array([[ 12,  -5,   6, -14,  26,   7],
       [ 15, -11,   5, -12,  26,   9],
       [ 13,  -2,   5, -12,  31,   9],
       [ 13,  -4,   1, -12,  27,  10],
       [ 19,  -3,  14, -16,  26,   4],
       [ 15,  -5,   8, -12,  28,   4]]) → 15

array([[ 28, -11, -14, -11, -13, -10],
       [ 14,   3,   1,   4,   2,   4],
       [  4,  13,  10,  14,  12,  14],
       [ -7,  25,  23,  26,  25,  26],
       [  6,  12,  12,  12,  12,  12],
       [-15,  33,  30,  34,  33,  34],
       [-12,  31,  31,  31,  32,  30],
       [ 21,  -4,  -5,  -4,  -5,  -4],
       [  8,   9,   9,  10,   9,   9],
       [ 19,  -1,  -1,  -1,  -1,  -1]]) → 19

array([[ 10, -14,  -5,  17,  -9,  12,  18,   7,  10,   5,   0,  13,  -1,
        -24,   7],
       [  7,  -3,   2, -12,  21,  16, -22, -11, -18,  -9,  11,  -6,   4,
         -8,   0],
       [-13,  14,  -1,  23,  -1,  -2,  25,  17,   4,   9, -10,   8,   2,
         -1,  -6],
       [ -3,  14,   3, -11,  -5, -20,  -8,  11,  -5,  -1, -14,  -8,   1,
         30,   4],
       [-20,   7,  -2,   5,  -5,  -3,   0,  -7,  -3,  -2,  12,  -9,  -5,
          2, -36],
       [  2,  -7, -24,  -6, -15, -19,  11,  -1,  18,  -3, -16,  -6, -11,
          8,   0],
       [  6, -11,  -9, -21,  27,  -3, -16, -10,  -6,  -9,   5, -12,  -5,
          4,   6],
       [ 17,   2,  -9, -11,  -7,  17, -12, -21,  -2,  -9, -10,   2,   7,
        -15,  16]]) → 17

array([[ -9,  -6, -15, -10,  -5,  -6,  -5,   2,   6,   8,   1,   8,  -3,
        -21,   6],
       [ -9,  13, -14, -14,   2,   8, -14,  10,   9,  -9,  18,  21,  29,
         17,   8],
       [  9,   7,  17,   8,   3,   3,   4,  -2,  -4,  -4,  -1,  -5, -10,
         15,  -4],
       [ -4,   7,  -6,  -3,   0,   1,  -3,  -2,  -1,  -3,   2,   0,  -2,
          1,   1],
       [ -2, -29, -12,   5,  -5, -14,   8,  -3,   0,  19, -15,  -4, -16,
        -31,   0],
       [ -1, -19,  -9,   5,  -3, -11,   4,  -1,  -2,  14, -13,  -4, -13,
        -25,  -2],
       [ 15, -16,  12,  12,  -3,  -6,  10,  -3,  -6,   6, -13,  -8, -15,
        -19,  -7],
       [ -4, -28, -14,   5,  -5, -17,   5,  -1,   1,  20, -14,  -3, -14,
        -32,   2]]) → -4

array([[ -9, -13,   2,  -7,  -8,  27,   8,  -6,   1,   2,  -9,  -7,  -9,
          5],
       [ 14,  -5,  -7,  12,   1,  -7,   8,  13,  11,  10,  20,  -4,   9,
         -8],
       [  0,  -3,  -8,   8, -17,  11, -12,  -4,   2,  22, -10,   5,   4,
        -12],
       [  7,   8,  13,  -9,  21, -23,   2,  -3,   8,  -2,  -9,   0,  -5,
          0],
       [ 15,  -1,   4,   4, -10, -17,   8,  11,  14,   3,  21,   1,   3,
          0]]) → 15

array([[ 17,  15,  18,  17,  18,  -5,  16],
       [ -7,  -7,  -6,  -7,  -7,  20,  -6],
       [-15, -16, -15, -16, -15,  27, -15],
       [ 17,  15,  17,  17,  17,  -4,  17],
       [  6,   5,   6,   6,   7,   7,   6],
       [ 19,  18,  20,  19,  20,  -7,  20],
       [ 20,  20,  21,  21,  20,  -7,  22],
       [ 26,  26,  26,  27,  26, -12,  28],
       [ 11,  10,  11,  10,  11,   2,  11],
       [  9,   7,  10,   8,  10,   3,   8]]) → 9
---
-17	-19	30	28	34	32 >> -19

-29	-12	0	-15	7	-7
-1	-10	-9	4	3	-7
>> -12

-14	0	-3	0	-32	-12	4
-9	2	0	3	-8	9	-3
>> 0

25	-20	19	21	21	-31
21	0	-21	12	8	22
>> -20

9	-25	-25	0	-13	6
14	-30	-16	-7	-7	10
30	-5	2	-16	13	15
>> -25

17	-3	10	-27 >> -3
---
-1.4  -1.6   0.5   0.6   1.1   0.1  -1.7 -> 0.1

-1.13   1.66   0.20   0.93   0.71 -> 0.71

-0.1  -1.0   1.2  -1.3  -0.7 -> -0.7

 105.3   -23.8   151.1   150.3    31.0
 177.1   140.8   -59.8    -2.5    60.0
  37.7   -13.7  -159.0    11.1    92.8
-> 37.7

-157.5  -139.1    68.4    72.6  -168.4  -127.2   143.9 -> -127.2

 126.705   -19.115  -162.240   167.608   138.343 -> 126.705

 -4.2    1.4   17.9  -12.7   -7.8 -> -4.2

-0.085   0.051  -0.195  -0.016  -0.003   0.128  -0.009 -> -0.009
